rotation steps, each row followed by its count of steps:
The counts run from 0 to 131.
[-18 -24  11  19  -6 -12 -13 -17  -3 -33  11 -23   7   3 -33 -14  38 -30
  11   4 -26   2   9   5  -4  21  -9  13 -22 -10  19  22 -26 -17  -1   0
 -15  14 -20  -1 -35   3   2   0   0 -11   9 -19  13   3 -34 -17]
6
[ -6  -6  14  26  -9   4  -8 -23 -25 -44  -3   9 -19   5 -32 -17  -1 -32
 -19 -17 -10 -22 -16   6  27  28   3  16  -7  -4 -12  31 -11  -7 -10  33
 -22   8 -19  17 -38  -1   3  14  17  -9  18 -15  -3  10   2   8]
68
[  3 -23  18  18 -15 -14  -4   7 -37 -13  -7 -14   9  -8   4 -12  31 -23
  -1  -7 -17 -37 -10  20   3 -11 -22  -4 -12  -3  -2  45 -41 -17 -12  16
   3  -5  34  15   3 -17   5 -11   9  20  -6   9   0   3  13 -40]
101
[-26 -18  14  41   3 -30 -18   0  -1 -26 -25  -9   9  14  11   8  25 -27
   0 -22 -41 -20   2   9   1   7 -25 -10   2 -13  19  32 -23 -17  18  22
   6   6  19 -12   8  -1   1 -28   6  16  -3  -7   6  16   7 -30]
106
[-14 -31  10  35 -15 -28   5 -15  -7 -39  13  -5   1  17 -31  -3  29 -34
   7   4   0  -4  -7  -1   9   9   3  16 -34   8  19  24 -37 -17   3  10
 -21 -17  -3   8 -37   1   6   2  12  -2  19   1   7  -4  -4   3]
10
[-13 -26   4  27  -9 -10 -22  17 -14 -30 -25 -19  13   6  13 -30  35 -22
  -6 -31   7 -20 -28  20  -2   2  -1  17 -10  13   6  26 -18 -16 -19  10
 -16 -11  15   2  -9 -22   7  -5  11   3  34   8  32   3  16  -8]
40
[  9 -28   8  -8  -5 -13 -13  -1 -10 -50   6 -15  11 -11  -8 -12  32 -42
  15 -11 -17 -33 -14   0  16  10   1  12  11  25  -9  21  -5 -28 -18  25
  -3   5  -4  14 -26  19  -6  -1   5   4 -26   2   0  29  15 -23]
84
[-19 -28  -5  31  23   4 -10 -31  -8 -21  -9   6  -5   8 -21  -1  23 -24
  -4 -28 -27  -5   1   3  31  10   1  31  -2   7  -1  32 -15 -10   5  15
  -5   5 -14 -26 -43  -5  -2   6  10  -5  10 -21   6   8 -30  -5]
63
[  0 -27  -3  18  14 -29 -11  -9 -19 -27  -5 -29  19  -4  -7 -44  50 -34
  15  -5   2 -20   4  12  -1  18 -26  -1 -15  10   2  21 -29   0   2  -3
  -1   0   4   2 -10  -1  -2  16   3  -4  -6 -16 -19   0 -20 -25]
114
[-29 -20  19  52  -4 -22 -14 -12  -3 -16  -8   7 -23  -4 -13  -8  14 -20
 -18 -23   0  -8 -16  20   9  17 -24  16 -19   3  -5  18 -22 -15  24   3
   7 -22  -8 -10 -27 -18  11 -10  25  -5  22 -28 -24   6  -2   1]
121
[ -4  -3  19  24  -7  -3 -13  -2 -12 -32  -2  -8  -9  20 -25   7  37 -34
 -11 -10 -51 -19  -9   2 -25   1  -4   5 -19  -5   4  25 -17 -33 -30   4
   0   9  23  -4 -24   6   3 -19  -6   3   6  10 -12  35  -8  -8]
19
[-26 -39  11  31 -14 -23  -6  -4   1 -44  15 -10   9   6 -18  -9  19 -29
  -7  10   0 -12  -3   3  -1  13 -12  20 -35   4  13  21 -22 -13  -1  -1
 -20 -21  -1  14 -35  -1   9   8   5   0  19 -14   4 -13  -9  -3]
9
[ -6  -9  14  34 -13 -11 -18  -3 -20 -24   5  15 -14  -2 -29  -2  18 -18
 -33  -5 -32 -48   3   1 -15 -12 -12   7 -21   2 -22  16 -20 -31 -24  -5
   2 -13  18   4 -25  -5  11 -12  -5   4  14   0 -36  23  -2   0]
17
[ -2 -24  24  29  -8 -14  -2 -25 -26 -34 -12   9   3  32 -10  14   0 -21
 -25   2 -46 -12  -3   4  17  -4  14  17  -3   2   0  20 -15 -29  -6  -3
   1  20   3 -24 -29  28   6  -4   0   9  -6  13  -7  18   0 -10]
76
[  0 -16  17  -8 -10 -13 -13  -5 -21 -46  -1  -2  -4 -10  -9 -14  29 -38
  14 -10 -17 -32 -10   2  17   9   9   5  10  14 -18  27  -2 -24 -12  11
  10  11 -23  10 -24  18  11 -16   7  -4 -18  -5   7  31  13 -30]
85
[  6 -24   2  24 -20 -15 -32  -6 -21 -32  10   3  -4  13  10 -19  14  -6
 -28 -17  -7 -41   5   7  12   9  -4 -12   2  -8   3  27 -11 -35   5   8
  17 -27  -6   2 -30 -10  -5   9  18  -7  24  -7  14 -23  17 -15]
95
[-11 -18 -13   4  -7 -39 -13  -1 -11 -50  -4   6   2  21   1 -25  43 -21
  21 -18 -13 -20  -6   8  -6  18   8   7  -7  21  -7  21  -4 -17  -2  -8
  10  -9  -7 -18  -9  36   3 -21   7  -8  -2  20  -2  16  10  -7]
28
[-28 -26  31  13 -21 -20 -17   0 -16 -35  13  10  -2   2   6 -15  18 -13
  -3 -15 -27 -29  -7  12  20   9   0  10  -2  -3  -6  25  -3 -30  15 -19
  35  -1 -28  -5 -28  15   8 -25   9  -2  13 -19  26   5   2 -18]
90
[ -8  -7   0  40  -3   2  -3  -5 -17 -26 -19  -5  -5  14 -34 -32   6 -19
 -42   7  -6 -15  -7   3  -8  23 -23  22 -29  11 -16  18 -20  -8 -15  -9
   7   3   4  12 -25   4   9   4  -6   1  -1   2 -27  22  -1 -32]
130
[-20 -24  10  26  -1  -4 -26  17 -15 -33 -20 -15  -1   2  15 -33  28 -19
 -29 -28  12 -27 -19  22 -14   4  -3   7 -15  14  -6  21  -6 -18 -16  15
  -2 -34   1   8 -12 -25  15 -11  13   3  30  -6  29   0  22  -4]
39
[-14 -37   6  23  10 -29  -8 -26 -23 -29 -32  -9  13  -3  -1 -23  31 -27
  16 -16 -13   1  -3  12  13   0  -6  26  -1  17 -13  24 -25  -9   8   1
 -29  16 -13 -32  -4   2  26   6   5  13  -2 -12   6  14 -21  -3]
58
[-26 -21  16  43   8 -31   1 -10  -4  -3  -7 -17  -3   2 -16  -6  37 -40
  11 -16  -7  -1 -22  26  19  11 -16  17 -23  11  14  21 -36  -2  14   4
  -1  -6   2 -11 -19 -13  10  -9  25   4   5 -12 -10   6 -22 -10]
119
[-17 -20   3  34 -28 -30  -1 -14 -21 -44  12  21 -12  10 -23 -13  12 -19
  -8   0   8 -27   2   1   4  10   0  14 -28   3 -10  25 -27 -11   3   4
 -11 -31   3   3 -37  -5  15  -9  16  -4  18  -4  -8  -1  10  -2]
12
[ -7 -16  23  23 -17   2  -3  -8 -30 -42   0  11 -12  -8 -24 -18  -7 -27
 -30 -12   0 -28 -16   6  17  20 -16  23 -14   3 -25  29  -7  -4  -7  22
 -23   1  -4  21 -27  -5   8  14  11   1  19 -17 -13  13  11   3]
69
[  7  -1   5  18 -22  -9 -12  -3 -42 -20  -5  -2  -9   4  -3 -30  19 -19
 -17  -6  -3 -45   0  11   6   4  -6  -7  -8  -9 -17  41 -33 -16 -10  15
  22 -19   4  15 -15 -16   5  -4  18   2  -3   2   2  -4  20 -39]
99
[ -4  -5   2  48 -19 -23 -28 -19  -5 -16 -23   0 -16  20 -26  -5  23 -35
  -5 -37 -12  -8 -21   2  15  16 -11  11 -11  -3  10   8 -27 -25   8   8
 -22   9   2  -8 -25 -20  11  -7  18  -2  32  -9 -13  27   5   4]
124
[-13 -21  14  19  19  -2 -21  15   0 -22   6 -23   0 -16  10 -16  45 -19
 -24 -23 -23 -36 -24  34 -16  -2  -8   7  -9  12   0  27  -5 -32 -21  -2
   7 -34  -5  -5 -21 -11  -2  -6  18  -9  19 -12   4  -4  -8   4]
35
[ 17  -7  -1  20 -20  -8 -20 -11 -42 -25  -1 -13  -5  19  -8 -16  26 -26
   0 -14  -7 -37  -7   7  14   3   4 -13  -3 -11   0  41 -36 -25 -10  16
  10 -12   6   9 -19 -11  -1   1  24  -4   4  12  15  -6  18 -30]
98
[-16 -18  26  22   9  -7 -15   9   6 -56 -10 -16  11  21  -6  -8  23 -32
 -30   4 -26 -24  -3  -1 -36  12 -12   4 -22  11   2   9  -8 -29 -26  10
   1 -14  22  10 -21  12   2 -14  -9   3   4  -1  -6  18  10 -16]
22
[-17  -5 -15  45  14  -5  -7  -5 -23 -17 -24  19  -2   3   1 -23  17   3
 -44 -18 -35 -31   5  18  -7  15 -17  10  -8  -6 -20  46 -12  -2  -3  16
  11  -9   8 -26  -2   4  -2  -2   2   2   5   0  -5   0  -6 -25]
47
[ -1  -8   1  29 -30 -28 -13 -20 -28 -21   5  24 -16  10 -34   7  25 -26
   7 -10 -27 -28 -13   2   2  -8   7  12 -19  -6  -7  25 -35 -29 -12   6
 -13   2  13 -11 -24   2  12 -16  11   2  15  15 -25  25   1   5]
15
[-13 -16  18  16  13  -2 -23  13  -4 -15  -1 -32  -1   0   7 -11  54 -28
  -9 -27 -26 -18 -26  30  -6   6   5   3  -9   5  16  29 -15 -29 -23   7
   3 -22  -4  -9 -20 -12  -5  -6  21 -11  20  -8  23   2  -7   3]
36
[-18 -33   4  30  15 -13 -18 -31 -25 -24 -19  18  -3  -7  -2 -25  22 -10
 -17 -15  -7  -7   8  10  17   1  -9  34  -4  11 -31  15 -19  -4  18  -5
  -5   0 -22 -31 -27  -6  24   9   7   4   0 -27   2  11 -26  -5]
60
[-12   2  -7  29  19  -2  -3 -15 -15 -26 -33 -18  -5  14  -7  -7  29 -20
 -31 -25 -43 -18   1  21  -7  21 -12  -1   0 -10   5  49  -9  -6  -4  43
  -4   3 -14 -25   4  10  -5   4  13  -6  -4  -5   3   0  -9 -12]
50
[  2 -36  31  32  -7 -21   2 -13 -23 -35 -10  -3  18  19  -5  11   1 -21
 -21   5 -42 -19 -11  10  14  -9  -6  27 -12  11   0  20 -21 -29  -2 -11
 -11  26  14 -10 -18  22   7   1  -6  20   0  13  -9  13  -3  -4]
75
[  2 -18  11  26 -25 -15 -27 -13 -24 -32   6   1  -8  26   8 -10  23  -9
 -12 -20 -20 -33   2   6  19  12   8  -8   1 -10  16  31 -15 -35   9   4
  24 -16 -15  -5 -36   0  -3  -3  19 -17  26  -7  29 -21   9 -13]
94
[-19 -15   5  15 -13 -14 -35 -20  -8 -37  -1   4 -14 -13 -30 -22  31 -19
  -8  -6 -25 -21  19  -9  -3  18 -21   2   1 -19 -14  16 -13 -18   4  -5
  -4  14 -30 -13 -24  -2  18  -4  -6  -6   1 -27  -5  18 -29 -15]
3
[-15 -42  27  -1 -12 -25 -10  11 -12 -39  17 -11  18 -21   8 -14  32 -29
  12 -13 -27 -34 -19  16  18  -1  -8  16  -2  13  -3  25   2 -28  -4 -15
   7  14 -14  -1 -25  13   3 -14   1  12   3 -10  17  19   2 -23]
88
[ -4 -15  -7  10   7 -24 -16   2 -10 -22   7  -8   3  -4   3 -22  55 -15
  10 -30 -39 -31 -19  31   2   3   6   9 -11  16  -4  35  -9 -27 -10 -12
  20 -13 -10 -32 -16  15   0 -11  15 -13   2  10  -3   8 -17  -1]
32
[  2 -15  26  20 -27 -13   5  -6 -31 -44  -8  -7   4   6 -25 -14   2 -34
  -6  -9 -18 -15 -29  12  18  12  -1  27 -18   2   0  28 -18  -6 -14  11
 -33  35   3  13 -17   6  11  11   2  10  17   5  -7  19   3   5]
71
[ -7 -18  11  17  12 -23  -3 -16 -21 -40 -39 -29   4   3  -5 -22  29 -40
  -6 -25 -14   0  -2  22   2  21  -5   7   7   5   6  35 -12  -3   2  36
 -30   5 -19 -13  13   4  16   9  11  -1  -8 -11   6  13  -2  -1]
54
[ 10  -1  -9  43  -9  -1 -22 -11 -20 -23 -24 -13  -2  27 -37 -28  28 -26
 -17 -10 -15  -7 -16   0   4  20 -10  15 -21   3   1   9 -29 -15 -21  -1
 -10  28  15   5 -24  -6   3   6  -3   2  12   7 -15  27  -3 -19]
128
